Each path below is one point turned by a fixed rotation once a step. After each direction that follows a path, write how fast that rotation turns it, in degrees each step (0 if it stays still).
Each turn is a multiple of 5 degrees from 10 to 175, or 0.
Path 1:
[ 14.1  18.6  -5.8 -26.8   3.5 -45.3  -5.6   4.8  -5.8  -6.5 -13.0  -1.7
 -30.7 -10.8]
[ 25.0  18.7  13.3  -9.9 -15.5 -18.6 -41.6  16.0 -10.6   1.5 -18.0   5.2
  -8.6   9.1]
[ 36.3   9.9  -7.0 -26.8  15.4 -14.3 -26.1   4.2  -7.2  27.7  -5.6 -23.9
   1.1   4.7]
[ 14.2   6.9   6.9 -37.1  10.6 -43.9  -2.0   3.4  -3.0   3.4  -4.4  -5.2
 -24.4 -11.6]
[ 17.5  15.9  12.7  -4.9  -6.0 -30.8 -31.2  25.9 -15.0   0.5 -25.6   7.3
 -19.4   7.1]
[ 38.0  24.4 -15.6 -16.8   3.0 -11.2 -29.8   2.6  -8.5  19.2  -9.2 -21.5
   1.0   9.0]
[ 24.5   4.9  10.3 -45.6   4.6 -38.6  -9.7  -2.5   1.9   9.1  -0.3 -10.3
 -11.8 -12.1]
[ 17.2   7.0  19.1 -10.1   6.8 -33.5 -24.3  30.7 -16.4   4.6 -19.2   6.3
 -23.6   3.8]
[ 32.3  30.3 -25.2  -7.3   6.7 -13.1 -26.4   9.2 -14.8   9.2 -18.6 -15.8
 -12.9   9.2]
[ 27.6  13.1   4.0 -44.4  -7.2 -28.4 -20.8  -9.0   4.6   3.7  -0.2  -9.1
  -3.5  -6.2]
[ 19.0  -6.0  26.3 -18.7   8.1 -29.7 -24.7  28.3 -10.4  18.4  -9.9   0.1
 -16.6   2.9]
[ 26.0  23.4 -22.9  -7.0  18.9 -23.8 -13.4  14.3 -19.0  12.4 -18.6 -18.0
 -23.2   4.7]
[ 26.4  26.6  -6.9 -31.6 -16.1 -31.5 -21.6 -10.1   2.3  -7.0  -6.3  -2.7
  -9.9  -5.2]
[ 25.6  -3.1  28.6 -25.3   1.9 -18.1 -33.2  22.2  -5.0  20.8  -7.2  -2.0
  -2.5   2.2]
[ 24.8  10.4 -13.1 -12.5  27.1 -26.2 -10.0  17.9 -19.1  23.0 -14.7 -20.5
 -21.7   1.8]
[ 19.6  30.5  -8.0 -27.2  -7.6 -37.7 -15.6  -1.8  -2.5 -12.2 -13.1  -0.2
 -22.6  -6.3]
[ 30.4  12.7  22.1 -20.3 -12.8 -17.6 -41.0  13.0  -6.5  12.3 -12.2   0.3
   0.5   8.1]
Directions:
[ -4.8 -15.3   9.2  -5.6  15.5  -6.0  11.0   6.7  -1.9  10.1   5.3  -2.0
  -5.1  -4.5] | 100
[  1.0  -4.3  -8.8 -16.3  -1.1   9.8  -3.0   9.5  10.8   2.9 -12.0   6.6
 -10.7   2.6] | 0
Path 2:
[ -7.2   2.5   7.7  -0.2   6.2  -2.9  18.8  48.3 -26.3  22.3 -21.6   0.8
   8.8  -5.0]
[ -8.9   3.0  16.6  -9.4  18.8  -2.0  23.0  -7.5 -29.2   9.7 -10.4  24.0
  34.7  18.2]
[-12.9 -24.6   9.1 -19.8  14.2   2.0  34.2  42.7 -11.1   4.0   0.2  17.7
  -3.5   4.5]
[  5.0   5.2  21.3   0.2   8.3  -2.0   1.2  31.0 -17.5  -2.7 -28.0  22.0
  37.3  10.7]
[-16.0 -27.2  13.7 -13.7  28.6  -5.5  32.1  -0.1 -19.8  -3.4 -20.0   4.4
  13.5  -5.1]
[  2.1 -15.0   1.3 -17.5   2.9  -6.9   8.4  34.6  -4.7 -19.8   5.6  32.7
  31.8   1.4]
[ -1.2 -19.2   5.0   9.0  25.7  -4.7   3.1  24.9 -19.5  -4.1 -37.2   1.8
  16.4 -21.4]
[ -4.5 -14.3  -4.1 -13.5  10.9 -25.5  24.8  -2.6 -15.8 -11.4   1.2  17.1
  45.1 -11.8]
[  4.4 -29.6 -19.8  -2.6  27.5  -0.5   5.0  38.5 -15.7  -5.6   1.5  25.1
   6.0 -17.8]
[  2.4   4.2  -9.3   5.7   3.3 -23.3   7.0  22.2 -25.0   4.9 -17.6   2.7
  45.2 -21.8]
[ -9.8 -21.0 -19.1  -4.0  34.0  -2.2  20.9  -8.0 -30.7   9.4   7.4  20.9
  13.4 -11.7]
[  2.6  -0.8 -18.8  -8.3  -5.6 -14.0  14.9  47.3 -18.5  13.9  11.5  16.8
  21.6 -13.9]
[ -2.2   4.6  -3.0  12.9  28.4   2.0   5.1   9.2 -40.1  23.4 -20.2  16.0
  23.9  -8.6]
[-17.8  -4.6  -6.7 -19.3   3.4 -13.9  41.9  11.0 -24.1  20.3  17.8   9.9
  20.9   0.3]
[ -0.4   1.7   1.1  -0.5  18.7  13.8   1.4  40.2 -25.5  14.5  -5.5  34.6
   8.6   9.9]
[-14.8   4.3  14.9  -7.0   6.2 -10.5  32.8  19.6 -28.1  19.1 -27.8  -5.4
  23.0  -3.4]
[-10.1 -13.7  10.5 -17.1  25.2   8.3  20.0   6.9 -19.3   0.8   7.1  36.4
  19.9  20.9]
Directions:
[  1.2   9.5   1.9  -6.7 -19.2 -11.9   5.9   4.2   4.8  -1.9   5.5  -4.8
  14.6   0.2] | 170
[ -1.3  -8.1   5.7  -6.5   4.4 -17.9  -0.6   6.5  -9.2  10.0  -5.3  15.4
   2.6  -3.5] | 0
[ -2.4  13.5  -8.9   4.6  -2.1   2.9   2.8   0.3 -10.5  21.2  10.3   0.6
  -4.4   1.9] | 25
Path 3:
[29.8 11.8 -7.1  4.5 15.5 31.7  1.7 20.1 16.1  5.0  1.0 24.9 -8.6  4.9]
[ 15.1  29.2 -37.6 -10.9   0.8   4.0   7.9  -2.6  11.3   9.2  23.9  -9.6
   3.1 -12.5]
[ 12.9  34.6 -13.1  11.4 -14.1  29.3 -13.4   0.3 -12.1 -16.8 -16.2  -2.4
  -9.6 -15.8]
[  0.4  43.3  -2.2   2.2   5.4   8.8  -1.8 -25.2   1.1   6.1  -0.6  -2.2
  24.1  20.6]
[  4.7  13.4  -7.4  -8.6 -34.9   7.3  -3.0 -40.1 -12.8   3.3  -8.3   6.9
 -17.0   9.7]
[-14.1   9.9  18.1   2.9   5.1  36.1   0.0 -13.4  -2.0  34.9  -4.1   2.1
 -11.1  18.5]
[ 27.4  -6.0  -9.6 -10.7   0.3   1.3  20.2 -19.5  -9.8  35.6 -11.8  -6.8
 -10.3   1.8]
[ -8.7  -0.5 -28.1  11.8  17.0  17.5  -7.4   0.8   1.0  17.5 -24.2 -15.0
 -34.6   5.3]
[ 33.4  -3.2 -16.1  10.1   7.4  15.3   7.4   5.0  13.6   4.5 -10.4 -25.8
  13.8  28.4]
[ 16.0   9.2 -39.2   6.9  -0.3  -2.5   1.7   5.0   5.9  -8.8  -0.3  23.2
 -18.5  29.5]
[ -1.1   9.3 -23.7  -1.9 -15.3  40.9   3.9   9.7   7.8  -3.6  24.6 -11.3
   5.9  15.5]
[ 23.8  30.0 -11.8 -11.2  -2.4  22.0  11.2   8.2 -19.8  -0.7  -4.6  30.7
   5.4  -2.5]
[-19.7  33.8 -32.9 -19.7   0.2  18.3  -2.4 -24.2  -3.4   6.3   1.0  -6.8
   5.9 -12.0]
[ 17.5  13.9  10.7  -4.6 -10.3  33.4  -9.0 -26.9  -2.0  -8.8 -31.8  -3.2
   5.5  -4.3]
[  4.1  23.6   0.0  -6.2  17.2  -0.1  -4.8 -38.9  20.5  22.8  -6.5  15.8
  -5.3  21.2]
[ 17.3  -6.2  -2.2   1.2 -25.8  19.3  -1.0 -24.6  10.5  18.1   4.2 -17.0
 -34.7  -0.4]
[ 15.3  17.1   5.7  20.8  21.2  21.0   4.4  10.0   0.0  35.1  -4.0   2.1
 -24.6  14.0]
Directions:
[  0.3  -6.6   6.0   1.2 -10.4   0.2  -3.9  -7.7  11.3  -5.4   9.4  11.1
  -0.8  19.0] | 70
[ -5.8  -0.1  -3.2  -5.5   0.4   0.8   4.3  -5.0   7.9   6.6  13.7 -18.7
  15.0   2.6] | 160
[ 2.0 -1.5 17.1  7.8  2.2 20.2 -3.1 10.1  0.3 -1.3 -4.4 -5.6  7.4  3.1] | 135
Path 4:
[ 16.5 -32.2   6.7  -8.0 -13.9   0.3 -29.5 -11.0 -20.8   5.0  -3.9   5.0
  19.5 -29.5]
[  8.6 -20.2  -0.6   5.3 -37.6 -12.7 -23.4  -6.9 -11.7   7.3  -4.3 -24.0
 -23.0 -16.3]
[ 12.6  -0.3  -2.6  16.3 -30.9 -28.0 -14.0  16.5 -21.6  -8.9  -9.9  14.0
  -5.3 -27.1]
[ 18.7 -28.4   8.8  -4.4 -13.1   0.1 -32.7  -3.7 -21.5   0.2  -9.1   5.4
  21.7 -28.5]
[  3.8 -23.6  -0.9   1.4 -39.6  -5.6 -19.7 -10.6 -14.6   9.3  -7.1 -26.2
 -13.3 -17.0]
[ 15.2  -1.9  -3.2  14.1 -34.3 -32.5 -12.4  12.0 -21.3  -6.0  -4.5  13.4
  -9.9 -24.5]
[ 17.0 -23.7   7.5   0.2  -7.6  -5.3 -39.0   0.9 -21.1  -4.9 -12.1   6.1
  20.9 -28.3]
[  2.5 -28.8  -3.9   1.2 -42.1   2.6 -21.8 -11.3 -12.1   8.6  -7.8 -24.4
  -6.9 -19.1]
[ 15.5  -2.5  -1.8  10.9 -38.3 -32.4  -8.1   5.8 -17.7   0.5   1.2  12.2
 -15.9 -21.7]
[ 23.6 -17.4  12.1   5.0  -3.6 -11.6 -40.3   6.2 -20.2  -5.9 -13.1   7.6
  13.6 -28.5]
[ -2.9 -29.0  -4.0   4.9 -36.4   7.5 -24.2  -7.8 -12.4   5.9 -11.8 -23.0
  -0.8 -20.5]
[ 16.1  -8.6  -1.9   5.3 -46.2 -29.8  -3.0  -3.7 -16.2   3.6   4.0  10.8
 -15.0 -22.9]
[ 23.8 -12.5   8.8   2.3  -3.0 -20.1 -40.4   7.8 -21.7  -5.0 -11.9   8.8
   5.7 -22.2]
[ -4.7 -24.9  -2.1   9.8 -33.5   9.4 -31.1  -1.1 -13.8   3.4 -16.2 -21.0
   7.6 -23.7]
[ 14.3 -14.4   0.0   4.1 -48.9 -21.2   0.4  -2.7 -21.0   5.6   3.3   7.4
 -10.4 -24.6]
[ 28.6 -10.7   9.9   3.7  -6.1 -25.8 -38.4   6.5 -22.0  -6.2  -3.3   4.2
  -5.4 -21.5]
[ -3.0 -20.2  -3.8  11.7 -28.2   4.8 -34.4   7.0 -15.2  -3.6 -21.5 -19.2
   7.4 -25.5]
Directions:
[ -6.0 -13.1  -1.2  -6.0  -6.7  16.6   6.2 -10.8   1.1   6.2   0.9  -2.2
  14.7  -3.7] | 110
[-10.6   7.7  -8.8   9.5 -18.5  -0.7  15.2   6.9   1.3  -2.0  -3.7   1.7
  -2.6  -2.1] | 120
[  2.9 -14.1   7.0  17.6  -3.7  10.6  -4.0   2.2  -2.8  -2.9   4.0  10.9
  -9.8   5.8] | 0
Path 5:
[-14.4  14.7 -12.9  18.0 -14.9  37.4 -17.6  -2.5 -31.0 -15.9 -18.5  15.4
   6.9  -7.6]
[ -9.2  14.3 -12.1  54.8  17.3  -3.5  10.8 -13.4  -9.9  -1.4 -20.6   4.5
  -7.7   5.3]
[ 28.0  27.4  27.8  28.5 -18.5  17.9  -0.8 -10.0 -14.1   5.5  -0.7  26.2
  -3.7  11.8]
[  7.7  -6.1  14.8  43.5 -10.1  10.2   5.4  11.6  -6.6  11.6  -1.9 -11.1
  43.3  -9.1]
[  8.6  13.1  32.5  20.2   6.3 -16.7   7.5 -29.4  30.0   9.7  -1.8   1.6
  24.7  -0.2]
[  2.9  -6.7  16.8  -3.0 -33.3  -1.3  -8.2 -14.0   5.5  -3.9  31.6  19.4
  37.4 -14.2]
[-32.3 -13.7   9.4   9.9  16.6 -10.5 -21.6 -13.8   8.2 -24.1   6.3 -10.3
  37.3  -5.2]
[-35.6  32.8   2.5 -11.0 -13.7  -6.3  -9.3 -25.6  17.6 -20.6   4.1  27.2
   0.9  -1.4]
[-30.3  -0.9 -11.3  20.7  -9.5  -4.5  -1.5   9.7 -29.9 -30.6  25.9  19.7
   7.4  13.8]
[-22.4  32.6  19.9  17.3  24.8  13.3  -1.1   8.0  -9.4 -28.9 -19.1   0.8
  -0.2  20.1]
[ -5.5  36.7  -5.6  20.2 -14.8   5.3  39.8  14.8 -12.5  -2.7  -0.2  26.8
   3.2  -3.9]
[ 25.6   1.8  24.1  28.5  26.9  -0.6  21.6  10.2 -26.4 -15.5  11.2   3.1
  16.5   6.6]
[ 15.7  32.3  28.1  -1.8   6.9  16.1  12.2  -4.9  -0.5   1.4 -20.3   2.8
  33.6 -27.8]
[ 10.7  -3.1  -9.6  16.6   4.5 -23.8  21.5 -25.1  -4.5   4.7  14.0  16.8
  33.6 -32.9]
[ 14.5   1.9  22.3  -9.4  16.0  -4.3 -31.5 -35.2 -16.2 -19.2   4.3  13.0
  20.9  -8.4]
[-24.1  10.0 -23.4   3.5 -14.6   3.7 -24.8 -22.2  -5.2  -2.9 -20.2  11.8
  32.7 -22.5]
[-12.4   3.0 -18.6  29.1   9.9 -20.3 -13.7 -37.6  -4.9 -18.7   1.5  18.5
   1.0  27.3]
Directions:
[ -9.0  11.4  -8.8   3.0   2.2  -8.6  10.8  -6.9  15.8   8.4 -10.3   0.3
  -2.7  -4.8] | 125
[  0.5 -11.9  -4.6 -10.1  10.0   3.4  -3.8  12.4   7.4  15.8  -0.4   9.0
  -7.8   2.7] | 0
[  6.2  -9.6  -2.4  14.4  -9.5   8.1 -12.3 -12.9   8.3   8.4  -4.7  -1.7
  -1.1   3.6] | 25
